Families of rows that turns and mirrors carry onto each other, the same ones carrying the whole set onto itself: the rest of each named row's family, in list order:
5 families of 6 rows:
J_65: [-20.2  -4.9   9.6  17.1  -5.9 -13.9   1.1 -19.5  11.2  -1.0   4.6   6.3
 -14.4 -12.5  30.9]
J_436: [ 14.1  15.6  -1.9  14.2 -24.1   8.4  -2.4 -25.2  -0.4 -27.2  20.4  26.2
   5.0  19.5   3.5]
J_532: [  7.0  16.4   3.9  23.4 -30.2  -2.1  -3.4 -21.0  -6.7 -37.0  18.1  17.8
  -5.7  15.0  -1.1]
J_92: [ 17.0   8.0   7.4  21.9  18.6  10.7   9.6  -6.3 -16.3 -22.5  -3.2   8.2
  -8.8  19.0  31.0]
J_367: [  9.6   7.6   7.2  12.5  18.6  16.2   5.1 -15.6 -21.2  -8.1   5.2  -8.1
   0.3  16.7  27.9]
J_423: [  9.8   8.8   0.6   2.8 -21.1  -5.5  18.3  -8.3   5.7   5.9  10.8  11.7
 -17.6 -21.8 -13.8]
J_5: [ 10.9   9.6  -3.2  12.5 -15.6 -11.5  -2.5 -26.3   5.0 -28.7  30.1  24.7
  -1.5  17.3   0.0]
J_951: [ 10.9  -8.5   2.1  -7.1 -18.7 -14.1  11.2 -16.9   2.3  -2.3  11.1  13.1
 -17.6 -12.0 -13.8]
J_865: [ -6.2  -2.0   3.4   8.7   5.8  -7.9 -10.3  18.4   0.8  -8.8 -16.3 -11.4
  -5.4  -3.8  12.9]
J_964: [  7.1  17.8  19.1  19.1  16.8  14.6  10.2 -13.0 -17.9 -18.4   1.9  -3.7
   4.7  18.1  23.1]
J_908: [  9.4   0.9   8.0   9.7 -24.6  -6.5  19.0  -6.9   5.9 -10.7   2.3  14.0
 -21.5 -23.1 -12.9]
J_838: [-14.2  11.6  18.8  16.8   4.5 -13.8   4.7 -23.9  24.4  -6.1   5.3   9.5
 -13.0 -17.8  17.4]
J_519: [ 28.9  32.2   1.3  -0.9 -12.1  -2.3  -6.3  -5.9 -15.5 -13.3  11.8   3.9
 -35.1  16.1   4.1]
J_659: [  2.8  10.9   1.4  13.9   8.6  -1.1  -4.7  22.3   0.0   0.9  -2.5 -18.1
  -1.3 -10.8   6.0]
J_512: [  6.6  -5.7   1.3  14.0   5.0  -2.7  -0.8  18.0   8.2  -9.4  -6.0 -22.2
  -1.8  -7.3   6.5]
J_213: [ 20.1  28.8 -13.1   3.8 -13.0   4.8 -15.2 -13.0 -20.8  -3.8   8.8   3.5
 -29.1  18.8   4.6]
J_240: [ 23.8  37.6 -11.4  13.5  -6.8   5.2 -15.3  -1.7 -12.2  -3.9   6.8   8.6
 -25.7  10.7  -1.9]
J_365: [  6.7  13.6   6.1  20.7 -21.6 -11.5 -12.4 -30.5  10.9 -31.5  24.6  10.3
  -8.0  17.3  -0.5]
J_917: [ 25.7  30.6  -6.1   2.5   3.5  -3.3 -11.4  -6.7  -9.8 -14.3  -0.9  13.4
 -33.4  21.4   3.5]
J_767: [-13.3  -1.9  17.4  18.8  -1.0  -1.8   5.5 -31.7  17.2   0.9  -5.5   1.8
 -17.6  -9.5  26.2]
J_516: [  4.5  22.5  13.1  21.8 -20.6  -5.0  -8.3 -30.4  -3.9 -28.3  26.5  15.1
  -0.5  14.7  -2.6]
J_151: [ 14.1  -7.9  13.1   3.4 -17.1  -6.8   2.0 -10.3  10.3  -1.5   5.1  12.4
 -12.8 -24.9 -14.9]
J_46: [ 24.4  30.5 -14.8  12.9  -3.0   2.3 -22.5  -5.9  -0.5  -9.1   0.6   3.1
 -29.2  20.2   3.5]
J_175: [-17.2   8.8  19.0  14.5 -14.1 -15.0   8.2 -16.3  20.9  -8.6  13.8   4.5
 -11.8 -13.4  28.0]
J_745: [ -3.6  13.1   0.4   0.5   6.9   5.0  -9.9  15.9   7.2  -1.5 -16.3 -11.6
  -0.1   2.9  14.1]
J_508: [  2.5  11.9   0.7   7.6  23.1  -3.8  -8.7  14.3  10.0  -4.5  -3.8 -15.2
   2.2  -4.8   6.8]
J_828: [ 16.0   6.5  11.2  17.4  11.3  16.0  13.7 -11.7 -10.6 -26.6   0.1  -6.6
   1.0  26.0  21.4]
J_894: [-21.6   9.1  24.4  20.7  -3.6  -5.1   4.7 -28.5  11.6   0.2   1.6   7.3
  -7.8 -14.7  19.5]
J_646: [ 16.0   1.2  -2.5  -1.0 -22.6  -4.2  21.4 -18.6   9.9   2.5   7.3   8.4
 -27.5 -11.9  -7.4]
J_845: [ 18.4   7.2  17.9  23.4  22.2  13.9  -2.4 -11.1 -12.7 -11.7   4.2  -0.9
  -5.5   7.1  34.3]

Same family as J_908: J_532, J_367, J_838, J_213, J_508
Same family as J_646: J_512, J_365, J_767, J_46, J_828
Same family as J_745: J_436, J_519, J_151, J_175, J_845
Same family as J_951: J_65, J_92, J_5, J_865, J_917

Families of rows that turns and mirrors carry onto each other, the same ones carrying the whole set onto itself: the rest of each named row's family, in list order:
4 families of 8 rows:
J_336: [ -6.3  14.6  19.8   6.9   3.7  23.0  15.8  17.3   8.8  15.9 -13.2  -6.3
  13.8  -2.1  15.5 -10.1  -4.2  25.1 -21.1  -2.7  17.2]
J_94: [ 17.4 -13.4  25.2  -2.9  35.5  11.8  -1.9  -9.0  34.0   1.4  -1.2  -6.4
  26.8   6.6   4.9  14.2  -5.6 -15.5 -20.7 -10.6  31.1]
J_632: [ 22.1  -5.3  25.3   4.7  27.2  11.0   5.9   2.7  34.8   0.1  -6.6  -6.7
  19.5  -4.3 -14.0   7.9   0.4 -18.3 -18.4  -6.6  27.7]
J_644: [ -3.7  15.8  11.1   8.3  15.3   3.6   9.8   2.4  15.0  -7.7  -9.1  -7.4
  26.6  17.2   9.2 -23.1   1.1  14.0 -33.8  -5.4  17.0]
J_233: [ 23.4   0.2  34.4   1.0  27.9   5.1  -2.0  -4.0  21.6  -6.8 -13.4   0.4
  25.1   2.3  -4.8   9.2  -4.3 -25.1 -23.9 -12.9  30.6]
J_856: [ 25.2   4.2  22.0  -6.4  28.5  -4.0  24.5 -24.0   3.8   1.8   8.1   9.1
 -10.5  20.3  21.4  26.8  16.0 -24.4  -6.9  -0.5   9.0]
J_650: [  8.6  18.6  10.9   9.8  16.7  -4.3  22.7 -15.4  -0.2  18.7   2.3  11.7
   4.9  36.3  40.1  19.1   9.0  13.0 -15.4  14.5   2.8]
J_252: [-15.5  -4.6  10.0  16.2  14.4  12.3  -4.8 -14.9  17.1  10.0  -0.9   6.6
   6.3 -11.9  47.6  -0.4   1.5 -14.0 -23.1  19.0  -1.3]
J_941: [  9.2  12.1  16.5   5.8  11.9  -3.2   4.0  -5.7  27.4 -16.1  -6.8  -1.9
  25.1  22.1  21.2 -29.8   2.5   3.4 -26.6   4.5  13.1]
J_453: [  0.5   9.7   9.5   9.3  14.0   4.1  10.9  -9.8  22.6  -7.4   0.2  -7.3
  38.5  21.1   6.8 -18.4   2.4   5.7 -35.7   1.4  16.8]
J_948: [ -1.6  17.6  18.1  11.3  13.0   4.2  20.7 -21.8  -4.5  14.9   0.1   8.0
  11.9  31.6  43.9  18.2   8.6   5.8 -14.0  25.9  -1.6]
J_58: [  9.6  14.0  14.4  17.6   5.8  -7.0  26.0 -10.7  -4.6   7.7  -0.9  11.7
  15.7  30.4  27.5  15.9  16.4   8.3  -4.0  21.9  -5.9]
J_616: [ 4.4 15.8 16.6  9.4 -6.3 33.7 12.5 14.6  0.3 23.6 -0.5  5.2  7.7 -2.7
 19.6 -6.6 -2.7 16.3 -9.2  2.1 18.4]
J_300: [ -1.8  11.4  17.9  13.0  13.3   0.7  12.7  -2.6  27.8  -8.2   7.9  -7.9
  31.5  15.4  13.7 -18.7  -8.6  14.5 -30.4   5.2  10.1]
J_414: [ 24.8  -0.1  29.1  10.0  14.5  16.0   7.5 -13.9   6.6  10.8 -17.7 -10.5
   0.3  -9.5  35.9  31.2   1.1 -44.7 -22.0   5.6  10.0]
J_416: [ 28.9  -8.8  25.4   4.6  23.7  11.1  -1.6  -0.3  27.6 -10.6  -6.4   0.2
  22.2   5.6  -8.3   7.3  -0.1 -15.4 -28.9  -3.4  31.5]
J_10: [ 15.5   1.2  26.5 -13.9  21.5 -17.4  24.2 -15.0   9.6   0.2  -3.2   3.0
 -16.4  30.6  22.9  21.8   5.5 -23.5 -12.8  -4.6  16.5]
J_317: [ 15.0  14.1  29.4   0.2  11.1  16.3  23.9   7.6  23.6  17.7 -22.2  -3.4
   9.0   4.2 -16.5   5.7   2.9 -22.3  -1.3 -14.5  12.6]
J_377: [-11.0  -4.0   0.9  15.7   6.7  10.1   4.0 -14.8  10.2   6.3 -12.9  -0.5
   1.8   1.1  50.7   3.8 -11.4 -15.2 -32.5  26.5   5.2]
J_718: [ -9.4   4.6   6.3  25.0  12.7  12.0   1.3  -8.9  15.5  13.3  -0.8  -4.2
   2.1   6.8  51.0   2.8 -10.6  -8.1 -29.7  29.3  -0.7]
J_900: [-16.4  20.0  18.8   9.2  -4.7  25.4  19.9  16.1  11.7  20.0   1.7  -3.1
  15.1   6.0  14.2  -8.7  -9.2  13.0 -13.0   3.5   8.4]
J_143: [ 29.8   5.3  23.6  -7.2  21.1  -4.2  21.0 -19.7   9.1   1.0   5.1  11.7
 -12.9  21.4  28.8  27.0   1.4 -35.6 -15.1   3.6   8.4]
J_409: [-11.5  11.9  22.9  -2.4  -2.3  26.3  23.8  12.5  14.2  24.2 -10.3  -2.3
  13.3  -3.0  16.9  -4.8  -6.9  19.3  -9.0   1.9  14.1]
J_936: [ 18.5  -2.6  22.5  13.0   2.6  20.8   5.9  -8.5  19.0   7.2 -22.5  -6.1
   2.7  -2.4  38.5  34.2   5.1 -42.7 -20.5  13.5   5.5]
J_759: [ 27.4   2.1  24.6   7.7   3.6  17.5   7.5  -6.5  14.5  12.3 -10.5   2.9
  -4.0   6.6  38.5  36.9  -2.1 -44.0 -23.8  12.6   8.4]
J_805: [ 17.9  10.3  45.8  -5.8  10.6  18.0  18.2   8.5   6.2  22.3 -23.7  -1.1
   3.5   3.0 -10.3   7.7   0.8 -22.9  -9.6  -9.1  17.5]
J_564: [ 25.4   8.6  29.0  -8.2  29.6  -6.1  19.2 -13.0  -0.5   1.7  -2.7   0.6
  -4.0  22.0  24.4  30.7  15.6 -34.1  -6.9   0.8  14.3]
J_842: [ 21.0  -2.2  20.5  20.5  -1.5  20.6   3.4  -9.8  11.9  20.6 -16.0  -8.1
   1.9   1.1  32.9  37.2  -3.9 -35.0 -34.7  -0.8  15.9]
J_495: [-14.3   0.4  11.1  12.8  13.7  11.7   6.4 -25.3   4.8   4.3  -3.8   2.8
   8.9   4.1  53.4   8.8  -6.8  -9.4 -25.1  30.1   2.9]
J_394: [ 12.1   5.2  31.3  -3.9   2.1  22.0  31.3   0.2   7.2  25.4 -28.2 -10.5
   8.1  16.7  -8.3   6.3  -3.1 -23.9  -2.9  -6.2   8.0]
J_445: [ 14.0  15.4  35.7  -6.4   4.5  23.3  20.7   6.3  16.3  21.5 -27.0   6.0
  -0.7   6.4  -6.2   1.2  -0.4 -18.4  -3.7 -17.3   9.9]
J_758: [  1.4  19.8   6.3  17.3  15.2  -5.8  23.9 -11.5  -0.4   9.1   5.9   7.9
   3.3  32.7  39.0  11.9  -4.3   9.5  -7.8  20.0  -1.6]

Same family as J_416: J_856, J_650, J_453, J_377, J_409, J_936, J_445
Same family as J_564: J_233, J_300, J_414, J_718, J_900, J_805, J_758

